In the rows, zero is written as 128.
Rows swapped in pairs by one turn or mirror: which row each one swaps with:
The rows were stretched afterwards, more along some directions than others.
saku: [113 124 133 150 112 139 160 112 114  98 117 125 110 121  83 166 132 131
  98 106 125 143 138 145 193 133 141 120 141 108]
Sota: [122 125 115 163 105 129 158 101 100 122 144 126 150 104 122 149 123 141
 140 101 137 113 127 156 163 152 119 118 169 100]
Pem: [102 138 122 152 108 135 122 110 106 125 152 129 148 102  96 130 129 154
 126 108 112 140 156 169 141 152 126 105 131 130]
Kav: [134 108 112 139 109 128 151 112 124 133 121 108 143 106 140 155 112 150
 135 114 134 118 103 152 166 137 122 129 160 114]
Zape: [129 121 140 163 100 147 170 113 127 117 132 123 121 123 121 135 135 134
 127 115 144 110 112 134 154 144 115 119 151  91]
zogat: [112 121 125 170 104 120 142  89  95  99 162 132 137 127  84 140 142 147
 127  85 121 130 147 168 166 142 120 120 177  98]
Fudi: [109 114 118 147 107 119 158 114 114 120 114 109 124 125 114 160 130 142
 110 110 112 133 123 159 179 145 127 133 139 104]
Tego: [118 145 138 126 103 146 156 139 111 108  97 108 150 115  79 150 120 166
  99  84 129 119 136 162 176  97 138 111 149 123]
gabup: [121 107 131 126 104 127 182 122 129 111  99 119 143 127 108 163 115 143
 120  90 123 111 135 155 203 106 135 134 154  88]
sav: [114 123 134 138 123 125 154 119 136 140 133 115 147 128 106 149 107 176
 123 105 129 117 131 164 168 129 127 122 162 114]
Gulid: [123 131 124 143 109 131 144 114 108 127 117  97 134 128 127 138 118 149
 114 126 130 105 108 162 136 152 116 120 145 117]
puf: [109 114 132 158 112 139 156 110 117 103 132 129 119 117  87 156 130 138
 104 103 121 143 144 150 185 140 134 119 134 109]
revin: [110 151 124 129 114 130 132 118  90 121 132 119 141 127  87 151 114 162
 114 101 110 143 147 175 172 138 121 120 148 124]
fof: [119 133 128 148 103 143 155 117 118 121 123 130 154 102 109 144 142 156
 134  83 130 118 121 157 170 123 129 111 169 101]
tedof: [109 131 131 159  88 139 162 101 107 123 138 121 139 120 107 136 135 142
 111  99 116 123 131 151 183 147 131 121 164 100]
Bet: [118 104 128 128 104 126 181 121 128 107  98 119 141 130 107 164 114 145
 118  91 121 115 134 153 208 109 135 138 148  89]
riv: [ 96 135 123 115 110 132 143 136 113 118  92 111 151 113  97 158 108 157
 110 108 121 134 122 157 177 128 150 121 137 123]
Bifig: [123 142 131 133 106 128 148 128  90 106  88  95 119 122  99 165 112 148
  91 116 144 121 114 157 178 133 131 116 163 114]
vevu: [136 131 138 154  94 145 137 130 107  97 117 107 134 112 101 136 122 153
 107  92 134 107 120 159 163 127 127 101 149 113]
zos: [112 152 119 124 111 131 163 112  86  94 106 125 138 147  79 163 120 150
 104  96 130 126 142 168 187 115 131 119 170 104]
Lebun: [120 106 138 165  95 148 138 115  90  93 135 126 134 111 103 142 138 154
 120 105 141 127 125 150 184 146 126 101 158  95]
Puser: [116 120 127 152 105 126 158 116 122 129 146 105 128 110 108 147 121 132
 129 118 115 116 121 152 149 145 129 115 156 111]
ped: [123 144 138 142  94 137 138 131  98  88 128 125 133 117  83 140 123 141
 121  96 142 135 114 135 162 138 141 110 169 107]
vege: [136 133 127 157 107 128 147 110  98 102 135 139 138 110  84 131 131 153
 130  88 132 113 117 149 167 139 123 117 174  94]
nese: [106 125 115 152 116 126 142 103  98 113 145 130 143 119  90 135 130 142
 134  95 118 128 133 180 175 153 121 111 169  90]
Debo: [107 126 117 131 119 142 180 118  96  91 103 114 141 134  76 178 121 156
  99  75 120 121 148 147 203 123 122 129 145 101]
Fidep: [108 110 117 137  99 121 170 117 110 105 130 103 157 129  85 160 115 148
  96  77 105 129 146 182 202 122 129 133 152  93]
Nel: [112 118 133 151 114 138 148 116 121 105 131 128 119 117  88 155 128 138
 108 110 121 142 140 148 174 139 135 112 125 113]
deged: [114 126 139 158  93 153 172 119 110  98 104 115 138 123  87 141 135 153
 107  85 139 112 111 140 190 134 125 121 160  86]
Rufo: [116 111 122 166 111 131 149 115 101 123 137 107 160 115 103 145 124 144
 126  97 135 120 111 164 173 168 118 122 153  96]
doten: [127 126 124 158 111 144 150 108 115 107 141 119 125 131 103 149 126 152
 116 106 143 133 131 150 158 136 118 122 149 126]
Vulo: [100 139 127 125 109 138 140 132 104 112  93 113 149 113  90 155 117 162
 103 100 123 132 122 153 179 133 142 122 141 121]
tuzip: [121 144 127 129 113 125 146 125  90 112  93  98 125 127 102 161 114 145
  94 118 139 118 115 160 173 133 125 119 159 117]
tekoz: [123 123 133 153  98 110 148 115 116 101 132 110 124 120 104 138 122 129
 105 111 134 126 131 158 153 129 128 120 157 110]
Fuvi: [128 139 131 141 113 135 142 119 124 115 129 129 130 112 119 138 137 136
 132  97 134 121 111 144 155 122 135 115 151 116]
sosab: [107 121 133 147 110 134 162 114 104  93 112 117 113 125  83 173 125 136
  94 102 126 140 138 149 204 132 142 120 150 104]
palu: [131 118 136 147 110 122 168 120 133 119 137 107 129 116 107 132 126 130
 106 104 117 122 113 130 157 150 126 131 148 115]
Lavoz: [112 122 125 136 102 137 162 108 125 111 118 114 150 132 119 153 126 155
 121  88 114 107 127 165 165 115 128 120 166  99]
pul: [115 134 119 132  96 121 168 112 107 115 102 117 156 116 111 154 115 162
 121  78 124 107 149 184 198 108 122 123 179 100]
badob: [114 146 130 159 106 139 122 107  79  92 131 141 122 107 103 143 146 132
 121 120 150 144 145 147 157 148 131  99 167 115]
rola: [129 120 144 165 104 153 176 115 127 112 130 127 120 126 111 139 139 135
 125 109 145 108 112 131 160 143 117 122 151  88]
bal: [ 98 134 127 126 121 130 135 128 110 135 115 109 144 121  85 145 115 155
 117 117 103 131 134 152 158 132 138 125 132 131]
gipin: [118 127 141 155  93 146 122 121 103 105 116 115 142 119  98 136 125 148
 133 113 126 118 109 153 155 145 131  99 150 101]
zuzok: [136 123 142 136  99 126 146 138 126 100 127 115 138 121  94 152 121 156
 115  86 135 108 110 154 148 105 121 110 157 115]
paviv: [117 134 130 124  98 134 177 132 114  99  91 108 137 126  86 165 116 156
  93  87 120 110 130 144 208 119 140 134 160 107]
nuze: [119 134 125 139 111 127 168 108  96  95 113 125 137 123 102 161 131 167
 107  73 132 119 160 165 171 118 108 122 170 112]
paz: [105 135 127 138 108 146 140 121 109 120 140 120 147 134  77 168 121 177
 116 109 120 129 135 168 156 135 131 110 149 114]
sif: [123 135 136 136 103 158 139 127 105 106 121  97 139 114  96 140 131 154
 104 109 118 125 132 150 145 121 134 108 121 126]
kem: [122 118 124 142 103 126 142 121 121 124 128 108 159 122 108 172 116 170
 115  93 129 135 132 183 172 130 132 107 155 104]
piga: [140 119 148 147 114 130 156 126 141 133 126 114 136 107 123 156 122 149
 119 107 148 116 128 155 136 132 117 116 163 111]
bedem: [106 141 124 151 106 132 122 113 103 122 153 130 149 102  95 126 131 158
 128 100 115 137 155 171 141 146 123 102 141 128]
dibi: [136 110 137 132  93 131 155 127 140 114 111 106 147 132 101 157 101 174
 127 110 135 107 108 158 161 125 121 123 146 104]
Taru: [121 116 125 138 103 122 168 124 139 137 131 101 132 110 122 148 111 133
 130 123 118 108 112 152 150 137 132 121 154 113]
nelu: [ 97 135 120 112 110 130 144 136 119 121  92 113 149 111 103 160 107 150
 115 112 118 131 123 153 170 129 151 120 134 127]
Vuguk: [114 117 119 127 107 124 170 130 143 141 119 103 138 111 125 158 106 133
 132 125 115 112 112 152 152 133 139 124 147 118]
nula: [115 100 140 144 106 140 163 133 125 112 122 116 139 134  96 166 133 136
 122  93 124 125 124 153 173 129 130 125 136 106]
tid: [127 143 136 146 102 139 132 130  90 106 125 107 135 113  84 139 123 160
 100  82 119 123 132 168 177 131 119 107 154 117]
fav: [108 119 131 158 113 143 142 111 114 107 147 128 126 112  83 143 133 141
 110 106 114 144 145 149 167 142 133 112 123 119]
Sed: [114 128 124 153 108 138 168 108  99 108 128 118 119 131 113 158 141 135
 102 114 115 141 135 150 181 161 125 132 137 121]
Nur: [121 115 125 158 106 120 139  94 100  84 135 132 138 128  98 139 134 151
 115  82 129 124 148 168 174 135 124 121 161  99]
Rodug: [130 120 131 137  91 120 153 105 128 108 116 132 133 138 125 159 118 147
 130 102 152 124 115 164 183 123 117 112 170  92]
vavid: [128 129 132 124  98 111 128 135 119 114 122 127 151 107  86 157 100 159
 121  87 137 125 123 166 182 106 152 102 174 110]
Mes: [117 125 125 133 101 127 166 124 135 133 126 103 128 112 114 152 116 125
 128 125 113 114 114 146 146 129 140 120 150 118]
gon: [112 117 122 126 106 124 159 127 141 136 122 109 138 113 125 157 108 134
 135 129 113 117 115 151 147 131 142 118 140 118]
dek: [116 121 126 172 101 123 141  89  94  95 157 134 138 123  87 137 145 152
 126  86 125 131 147 161 163 144 124 118 173  99]
lup: [105 147 118 146 100 126 123 112  96 120 146 124 157 105  99 130 127 159
 126  94 117 133 157 180 146 140 125 103 154 128]
Nuvam: [113 137 133 142  91 138 154 118 107  97 124 116 146 127 100 149 125 152
 117  86 129 121 123 157 168 122 140 116 183 102]
ved: [108 111 135 155 110 138 166 109 117 100 121 125 114 126  86 163 132 139
  98 102 123 142 138 148 201 136 138 125 140 101]
kura: [118 156 139 123 100 133 133 115  98  84  98 125 127 135  99 152 121 150
 113 101 135 116 150 168 158 102 121  96 174 114]
zev: [116 143 137 138 107 131 147 122  99 101 106 122 126 117  82 136 109 162
 108 105 134 121 132 166 163 120 140 117 165 119]
zekug: [112 127 116 119 109 126 160 131 137 136 110 107 138 108 128 162 107 137
 130 127 119 120 113 150 154 130 146 119 143 125]
rut: [131 132 130 149  95 124 176 131 132 121 118 118 125 113 113 146 119 152
 115  87 133 113 102 145 167 131 132 131 165 105]

tid pairs with Nuvam
Lavoz pairs with vevu
lup pairs with Vulo
nelu pairs with Pem
ped pairs with revin
ved pairs with Taru
palu pairs with Sed
Vuguk pairs with puf
zos pairs with vege
vavid pairs with paz

